[-66 -18 -31  31 -40  78] | -40

[19 -9 81 28] | 19

[-45 -20 -76  15 -79  -1  -7] | -76

[-50  -2  82  83   0  52 -20] | -20

[-1 92 -6 -8] | -6

[[  6 -58  63 -11  28  79   6]
 [-17 -39  72  81  56  42   9]] | -39
---
[[-13, -20, 18, -49, -46, -37, 19],
 [-22, 7, 62, 4, -8, -107, 8],
 [17, -21, 26, -71, -25, -6, 71]]: -20

[[-5, -31, -102, 14, -23, -23],
 [14, -11, -43, -49, 36, -59]]: -31

[8, 88, -41, -26, -29, 53]: 88

[[22, 21, 18, 106],
 [-34, 19, 107, 46]]: 21

[[-15, 79, -29, 18, 74, -9, 28],
 [95, 33, 33, -52, -1, 96, -37],
 [-4, 20, -91, -62, -4, -6, 95]]: 79

[-73, 79, -33, 17, 21, 37]: 79

[-97, 12, -34, 5]: 12

[[35, -11, 4, -2, 46, 19, 9],
 [8, -52, -73, -22, -46, 30, -52],
 [-104, 83, 27, 11, 58, 0, -71]]: -11
---
array([34, 28, 35, 40, 21, 84]) out 34, 84

array([[3, 1, 5, 7],
       [3, 5, 4, 5]]) out 3, 5

array([[  0,  28,  17,  -9],
       [ 26,   0, -28, -10]]) out 0, -10

array([906, 623, 105, 514, 687, 954]) out 906, 954

array([[2, 7, 6, 7],
       [1, 1, 2, 6],
       [7, 7, 1, 1]]) out 2, 1

array([115, 216,  19, 122, 183,  74,  74]) out 115, 74

array([4678, 2956, 8008, 6014, 5364, 4759, 7208]) out 4678, 7208
---
array([-163.18, -186.20, -159.58,   47.66,  117.13]) --> -159.58, 117.13

array([-151.210, -118.308,  131.659, -126.632,  185.169,  -25.761,
        -74.345]) --> -126.632, 185.169

array([ 0.4, -1.2, -0.9,  1.4,  0.6, -1.1, -1.3]) --> 1.4, 1.4

array([[ 0.10, -0.01, -0.05,  0.23,  0.07, -0.01,  0.07],
       [ 0.07, -0.07, -0.12, -0.17, -0.02,  0.01,  0.16],
       [-0.10,  0.03,  0.06, -0.13,  0.06, -0.10, -0.08]]) --> -0.17, 0.23

array([ 1.98,  0.83,  0.68, -0.72, -1.84,  1.60,  1.67]) --> -0.72, 1.98

array([-0.09,  0.12, -0.08, -0.13, -0.06]) --> -0.08, 0.12

array([ 1.0, -1.5,  0.9,  0.6, -1.1]) --> 0.9, 1.0
---
[-22  13  77 -34  42  35  16] result: -22

[[-14  -2 -47 -44]
 [ 16 -37 -38  77]
 [-22  72 -17 -69]] result: -47

[ 94   4 -41 -27] result: -27

[[  1   0   0  -2   0]
 [103  -6 -18  64  71]
 [ -8 -55  20   9 -44]] result: -44

[[ 16  50  14   8  24 -82 -74]
 [ -2   0   0  -2   0  -1   2]
 [  2   2   0   1   1   1   1]] result: -74

[[ 28 -20 -30   8  -6  19]
 [ 94 -34 -58  29 -17  57]] result: -34

[-24 -76  67 -29] result: -29

[[ -5  89 -13 -70]
 [ 31 -16  -7  54]
 [ -9 -27 -15   6]] result: -27
---
[[ 44  53 -33 -51]
 [ 50 105 -17 -51]
 [ 46  58 -31 -51]] >> -51

[[ 35 -59 -51 -19  55  39   8]
 [ 74 -30 -52  69 -15 -39  76]
 [ -5 -34  31   4  35 -33   0]] >> 0

[[-50  97 -29  -9  71   1]
 [-12  23  10   6  11  11]
 [  8 -16  28  59 -73   9]] >> 9

[[ -24   -1   16   -6   22    0   41]
 [ -15   17   25  -25   -1 -107   53]
 [  44  -13  -30   -3  -45   27    5]] >> 5

[[ 22 -35  29 -32   8]
 [ 45 -19  42 -94  15]
 [ -1   2  -7  -1  -3]] >> -3

[[ 42  60  48  74  59  66  50]
 [-50 -52 -54 -59 -55 -52 -59]
 [-62 -82 -53 -70 -67 -90 -31]] >> -31

[[-62 -66 -67 -68]
 [-69 -65 -72 -73]
 [ 62  62  78  55]] >> 55

[[  6  -1  -5   2   4   5  -1]
 [  0  12 -83 -89  -2 -92  10]
 [ -2   2  -4   2  -2   2   0]] >> 0

[[-94 -20 -68  76 -24]
 [ 99  16  60 -88 -30]
 [-17  90 -40  12 -66]] >> -66

[[-87  -1 -71 -50]
 [-61 -42 -10 -44]
 [-42 -13 -46 -50]] >> -50
---
[56 18 59 80 16 32 -1]
59
[ 71   5 -58 -27  46  89  52]
-58
[ 55  12  76 -16 -17  60 -61]
76
[-14  44  38  55 -44 -49  77]
38
[-26   5  52 -35  11  88  20]
52
[-23  90 -13  20 -22  36 -87]
-13
[ 91  29  77 -43 -11  58   8]
77
[  11    5 -105   -7    2    1  -50]
-105
[ 59  10  19  76 -13  20 -27]
19
